Rows are one point carried round by a steady rotation, each followed by how many steps it has turned.
The counts run from 0 to 559.
[151  91 123 167 146 131 159 115 129 145 128  71 148 122 137  96 127  98
 126 178 138 170  98 121 193 148 116 139 125 114 156 162 129 128 161 121
  89 133 117 109 100 173 137  99  99] -> 76
[142  68 129 113 180 103 151 110 143 166 150  89 121 148 134 100 120 140
 111 151 131 190 133 130 180 118 136  96 135 130 107 147 117 145 143 117
 119 167 139 132  96 182 152 117 118] -> 307
[148  93 124 168 144 121 154 114 114 140 127  67 139 135 136  97 125 114
 126 170 135 151 113 128 197 150 135 119 109 121 150 166 130 143 150 113
  80 131 134 105  98 170 137  97  84] -> 77
[150  70 129 143 154 124 169  91 112 130 115  57 107 142 140 111 111 152
 120 153 139 171 141 124 168 145 127 111 138  98 118 144 133 156 135 101
  87 126 151 122  92 177 136 125 100] -> 499
[119  78 145 131 129 121 167  86 140 165 129  70 120 154 162 118 118 115
 115 157 145 147 120 115 194 157 127 117 122 135 131 159 124 146 147 137
  95 158 117 121 100 178 162 110  98] -> 263
[152  87 140 140 161  98 156 106 149 166 136  92 100 128 136 110 135 144
 125 148 127 184 143 136 180 140 134 106 117 143 100 169 130 121 137  99
  88 144 139 139 102 200 148 107 104] -> 165
[115 117 124 185 128 119 130  84 164 149 159  78 135 133 126 117 112 132
 107 169 126 169 120 107 176 170 124 113 134 128 115 154 131 131 145 103
  93 154 122 105  92 163 155  79 108] -> 466
[101 105 124 150 172 128 145  83 141 146 142 111 134 142 132 119 133 136
 126 180 119 197 115 143 196 139 132 127 110 126 143 168 129 128 148  98
 107 102  85 125  99 175 128  92 121] -> 243
[116  84 130 138 162 129 127  77 170 138 154  72 101 147 131 128 128 185
 117 142 133 189 147 126 158 144 132 137 138 105 107 151 134 111 138  72
 122 113  87 161 108 157 135 109 129] -> 247
[105  91 148 137 134 116 130  83 162 164 141  57  92 151 138 111 128 165
 122 147 158 156 151 117 167 153 139 111 129 135 108 170 137 134 130 101
 122 172 124 128 101 174 159 105 117] -> 115
[161  47 111 135 127 139 165 119 164 120 142  73 138 120 133 110 116 142
 120 143 139 156 113 134 182 127 130 145 145  82 119 139 158 151 174  85
 120 145 106 146 109 174 131 135 123] -> 284
[151  72 132 137 143  99 139 129 160 170 148  88 135 125 121  98 131 132
 114 156 142 167 142 121 198 142 141 107 115 138 109 150 156 133 158  84
 118 177 138 133  93 180 149 104 115] -> 517
[148  92 133 125 141 135 158  85 182 136 159  70 108 144 126 119 139 139
 112 149 129 182 105 140 160 136 129 159 153 112 106 179 108 118 142 145
 102 147 109 125 106 201 148 114 132] -> 408
[173  73 131 134 163 126 169 128 156 150 130  81 113 122 133  95 143 130
 138 146 141 189 100 144 164 138 113 154 143 114 129 172 109 112 156 120
 106 126 111 141 118 197 141 125 114] -> 507
[ 93 100 129 137 143 164 128  77 166 133 154  70 122 149 131 130 129 156
 116 169 146 172 122 125 179 145 144 156 130 101 150 169 146 119 149 100
 140 132  70 127 107 162 127 106 138] -> 193
[ 94 106 127 145 151 148 126  63 149 136 150  60 123 154 132 113 109 153
 100 173 148 189 126 109 160 157 128 132 147 105 144 150 115 142 133 108
 127 141 103 106  95 157 141  95 126] -> 546
[170  83 121 155 156 112 147 128 150 135 150  73 106 131 111 100 142 151
 129 146 122 168 118 149 176 122 142 121 125 123 106 180 132 125 143 104
  93 145 159 119  95 201 140 117 109] -> 221
[133 103 125 168 166 126 130 100 144 153 132  68 124 122 125  89 102 143
 116 174 166 207 128  97 151 164 111 125 150 108 144 143 134 128 136  80
 128 147 128 112 105 165 129  97 124] -> 14
[ 94 106 135 142 151 150 131  68 131 139 127  57 101 157 131 115 123 155
 123 175 155 176 122 122 163 151 140 140 128 116 161 180 124 137 127 114
 116 135 108  99  96 179 133 107 116] -> 58
[112  72 120 146 158 134 132 109 155 152 155  90 163 145 135  98 123 125
 124 161 134 169 101 119 197 138 127 132 123 108 148 149 126 134 186  97
 133 135  67 144 115 143 150  95 111] -> 527
[130  78 130 124 155 117 164  78 181 132 159  97 115 143 133 123 121 149
 112 144 113 202 117 135 159 135 116 124 161 104  86 148 114 146 147 125
 108 139 113 145 104 186 154 121 136] -> 253
[122  89 122 138 172 130 153  91 156 136 152 116 137 137 135 120 140 136
 131 169 112 199 111 147 191 137 129 145 118 114 133 166 125 120 158 103
 102  94  71 143 111 170 128  99 120] -> 242
[154  53 127 119 166 107 150 123 154 162 137  66 117 134 135  84 113 147
 123 139 156 175 133 117 161 134 123 104 147 118 110 138 125 140 151  90
 125 172 140 152 107 174 156 129 111] -> 17
[126 112 128 159 158 128 149  92 130 134 128  75 110 136 115  99 127 145
 128 179 151 188 111 132 166 140 132 117 137 118 136 176 126 143 125 117
 111 145 144  82  88 195 123 109 124] -> 355
[153  62 135 125 168 112 177 103 161 161 126  94 112 131 156 108 123 140
 130 135 142 191 123 129 168 149 106 135 139 119 114 145 121 126 156 100
 106 115  95 167 119 183 150 129 115] -> 451
[138  93 121 170 114 146 166  95 161 123 134  75 141 121 139 117 132 109
 126 169 135 150  95 130 190 159 119 148 129 105 143 162 145 143 171 115
  88 121  87 130 110 177 143 106 112] -> 131
[ 97  99 139 140 150 132 134  73 176 160 146  95 130 135 127 116 116 149
 115 174 157 196 131 109 169 156 127 128 139 121 129 149 145 134 143  85
 148 146  79 129 104 166 141  98 140] -> 249
[170  62 114 150 147 129 147 130 169 147 156  80 156 118 131 103 122 121
 108 149 133 174 114 120 189 130 125 151 134  95 124 130 147 123 176  87
 114 141 104 147 104 161 135  98 121] -> 229
[155  88 130 148 132 114 165  93 140 128 134  61  97 134 122 115 119 151
 110 158 134 167 132 131 163 143 130 115 146 114 107 164 133 154 129 114
  92 159 164 108  88 202 138 123 113] -> 66
[158  68 112 149 132 142 169 112 158 113 140  85 148 114 132 101 121 124
 123 159 136 169  91 132 179 135 121 145 148  83 136 142 151 156 185  97
 121 134  96 135 112 176 122 126 127] -> 285
[123  87 131 132 151 144 169  78 155 118 138  71  88 154 138 129 136 163
 128 144 123 177 110 158 162 131 131 144 141 100 116 184 106 139 140 129
  95 108 106 137 108 193 134 132 116] -> 55
[122  72 132 111 147 107 169  78 168 145 153  99 115 145 137 121 120 158
 107 144 128 182 129 142 172 134 131 104 148 121  82 152 129 155 143 116
 113 157 116 141 100 191 152 127 129] -> 252
[109  92 139 148 139 140 145  69 172 136 136  63  85 146 138 119 127 171
 132 140 153 176 122 130 139 159 118 150 151 102 121 174 117 118 144  98
 118 124  91 150 124 172 155 118 121] -> 402
